128 stands for zero in the data rows.
Here are some points:
126 163 118 129 128 131 121 127 105 125 169 134 119 89 129 105
130 76 130 129 128 172 123 131 111 138 81 130 118 99 150 145
135 103 82 151 128 115 140 128 115 82 102 132 148 168 175 116
138 89 99 148 128 121 142 131 116 83 137 117 151 156 175 115
127 127 142 153 128 136 165 127 117 123 172 125 162 113 86 140
130 172 140 123 128 139 115 125 106 138 134 129 113 178 122 99
128 57 172 180 128 89 120 125 114 162 142 125 126 170 93 120
126 166 115 129 128 130 127 126 105 139 58 132 118 95 123 101
119 74 144 129 128 170 123 126 111 154 86 133 118 95 132 133
132 164 124 105 128 99 140 126 196 138 158 124 134 103 96 156
131 162 119 100 128 101 159 126 194 141 133 130 144 130 194 140
123 141 104 159 128 134 159 127 116 108 144 130 162 75 97 141
130 76 151 111 128 176 114 130 113 145 182 123 119 167 124 133
126 183 157 137 128 152 128 125 107 151 76 123 119 78 134 107
122 139 130 104 128 110 125 130 198 126 133 126 126 177 92 156
130 137 104 97 128 126 104 122 104 124 144 129 112 166 87 165
126 138 96 99 128 122 96 127 104 109 150 137 111 156 98 177
132 157 131 132 128 141 124 123 106 143 94 135 118 96 126 115
123 91 75 150 128 107 135 131 115 85 129 128 144 186 177 116
130 156 123 108 128 102 135 132 196 132 152 122 135 71 88 146
137 164 129 133 128 154 126 129 106 141 76 124 119 88 142 110
124 81 120 135 128 155 128 126 109 150 63 126 119 91 140 132
123 105 114 148 128 116 136 127 115 81 137 128 147 175 178 118
132 147 124 109 128 99 129 130 197 120 140 143 130 83 91 167
129 130 125 105 128 107 129 137 197 124 166 125 129 91 95 149
126 175 160 136 128 157 128 126 107 156 77 135 120 105 130 123
121 150 152 107 128 108 138 123 196 133 178 126 134 90 95 145
126 92 145 114 128 177 115 124 113 150 164 134 119 168 132 132
131 151 111 122 128 143 117 128 106 126 155 135 115 190 124 105
120 127 106 98 128 116 114 131 103 109 127 136 115 205 105 173
Here are 40 more points, each followed by its number:
126 168 147 133 128 149 130 129 107 147 75 131 119 109 137 116 0
123 154 132 124 128 138 119 128 105 131 163 126 118 169 130 97 1
135 135 117 105 128 132 95 133 107 123 127 114 106 131 95 78 2
121 49 182 178 128 88 116 131 114 151 117 120 127 146 104 124 3
128 151 138 101 128 108 148 129 195 139 164 120 139 102 191 135 4
124 78 150 99 128 89 120 125 113 170 141 130 122 190 109 124 5
126 77 156 186 128 88 122 130 114 155 173 123 125 195 96 129 6
122 167 136 106 128 99 139 128 195 133 164 115 136 70 92 130 7
130 79 55 149 128 111 129 133 115 74 126 130 145 157 183 128 8
128 166 146 124 128 138 120 135 105 136 172 127 118 81 119 101 9
131 177 151 136 128 153 123 136 107 147 63 121 119 64 151 110 10
133 180 120 112 128 104 132 119 197 124 153 126 130 67 106 156 11
133 164 101 116 128 136 109 127 106 128 115 127 111 157 120 89 12
126 57 154 110 128 174 119 121 113 145 159 138 119 193 125 140 13
135 173 120 137 128 158 127 131 107 139 62 127 119 84 135 119 14
126 145 158 105 128 96 142 129 195 114 169 133 136 111 99 151 15
127 158 130 109 128 104 134 133 196 127 147 129 131 83 98 154 16
134 145 132 108 128 99 138 128 197 149 147 132 130 109 81 154 17
128 144 116 110 128 108 121 132 197 131 144 134 128 142 91 163 18
126 100 57 151 128 107 133 128 115 79 107 120 143 160 187 116 19
130 80 146 133 128 166 122 124 109 164 71 126 119 64 129 127 20
133 131 98 152 128 130 156 125 116 94 141 128 159 176 194 127 21
129 125 118 151 128 125 153 131 116 113 138 130 157 188 174 124 22
129 157 138 133 128 143 123 124 106 137 47 133 118 74 130 113 23
131 148 137 103 128 99 129 123 196 131 144 128 135 37 92 139 24
131 138 126 153 128 123 145 128 116 95 139 131 154 169 192 135 25
126 148 128 110 128 105 130 134 196 138 189 123 132 82 91 148 26
126 97 156 120 128 177 124 122 112 155 148 126 118 192 129 137 27
126 86 143 100 128 89 116 126 113 163 181 120 121 177 116 124 28
135 79 158 132 128 183 127 133 110 161 79 130 119 103 126 139 29
123 171 150 127 128 133 125 130 105 138 162 133 118 91 120 109 30
117 169 133 130 128 127 127 126 105 141 91 130 118 116 124 111 31
121 139 105 102 128 102 125 130 199 134 122 123 124 178 83 152 32
129 152 146 104 128 110 141 128 196 142 175 134 135 111 83 154 33
123 78 148 134 128 142 131 129 108 151 87 118 119 101 143 122 34
130 143 134 110 128 106 132 131 197 129 149 132 130 80 84 156 35
130 117 92 150 128 124 144 130 116 93 149 128 153 176 175 132 36
137 182 110 129 128 145 121 125 105 134 160 137 118 82 121 107 37
125 153 139 123 128 133 115 123 105 145 135 132 117 148 104 109 38
125 168 124 124 128 132 122 130 105 145 164 125 119 76 117 101 39
Which two of these numbered points are nearest to each point below, looking only along the 2 directions in which the first points spread most? Their numbers follow each, nearest first.
125 119 143 154 128 135 159 135 116 118 121 126 161 76 81 139 > 37 30
126 164 144 100 128 101 144 121 194 146 115 132 143 47 180 139 > 24 39
129 81 142 127 128 169 119 126 111 158 57 124 118 60 133 135 > 20 14
126 95 167 162 128 96 118 129 115 76 118 124 134 130 181 114 > 3 12
125 144 106 156 128 129 159 132 116 115 102 129 161 63 85 146 > 39 37
134 156 99 115 128 146 105 127 107 125 157 121 110 166 122 96 > 1 3
124 150 139 110 128 137 102 122 107 118 120 129 107 167 107 87 > 12 3
123 78 144 170 128 88 134 126 115 69 147 120 132 223 84 110 > 6 13
135 149 99 156 128 130 155 123 116 100 109 139 158 174 196 138 > 27 25
126 137 115 101 128 125 108 127 104 113 102 121 114 155 90 164 > 38 1
136 142 125 102 128 116 118 129 199 135 143 116 124 148 80 150 > 18 15
130 146 128 122 128 142 120 126 105 137 181 125 116 196 113 96 > 5 6
129 149 109 122 128 144 118 129 106 142 146 132 116 178 110 111 > 1 3
134 186 155 133 128 143 120 119 106 157 55 127 119 52 135 106 > 10 23
127 140 121 110 128 104 131 128 197 128 159 121 129 71 91 143 > 35 16
122 96 91 152 128 107 132 122 115 69 115 119 141 152 202 104 > 19 21
126 141 136 98 128 116 105 122 104 125 122 130 113 169 103 172 > 1 38
137 124 120 98 128 136 105 129 106 114 138 137 108 215 95 182 > 6 28
123 161 159 105 128 93 141 132 195 145 164 132 139 84 176 149 > 16 35
122 81 169 93 128 83 121 131 114 161 140 127 123 184 115 130 > 5 28
135 101 57 152 128 120 133 127 115 86 113 123 143 165 179 112 > 19 8
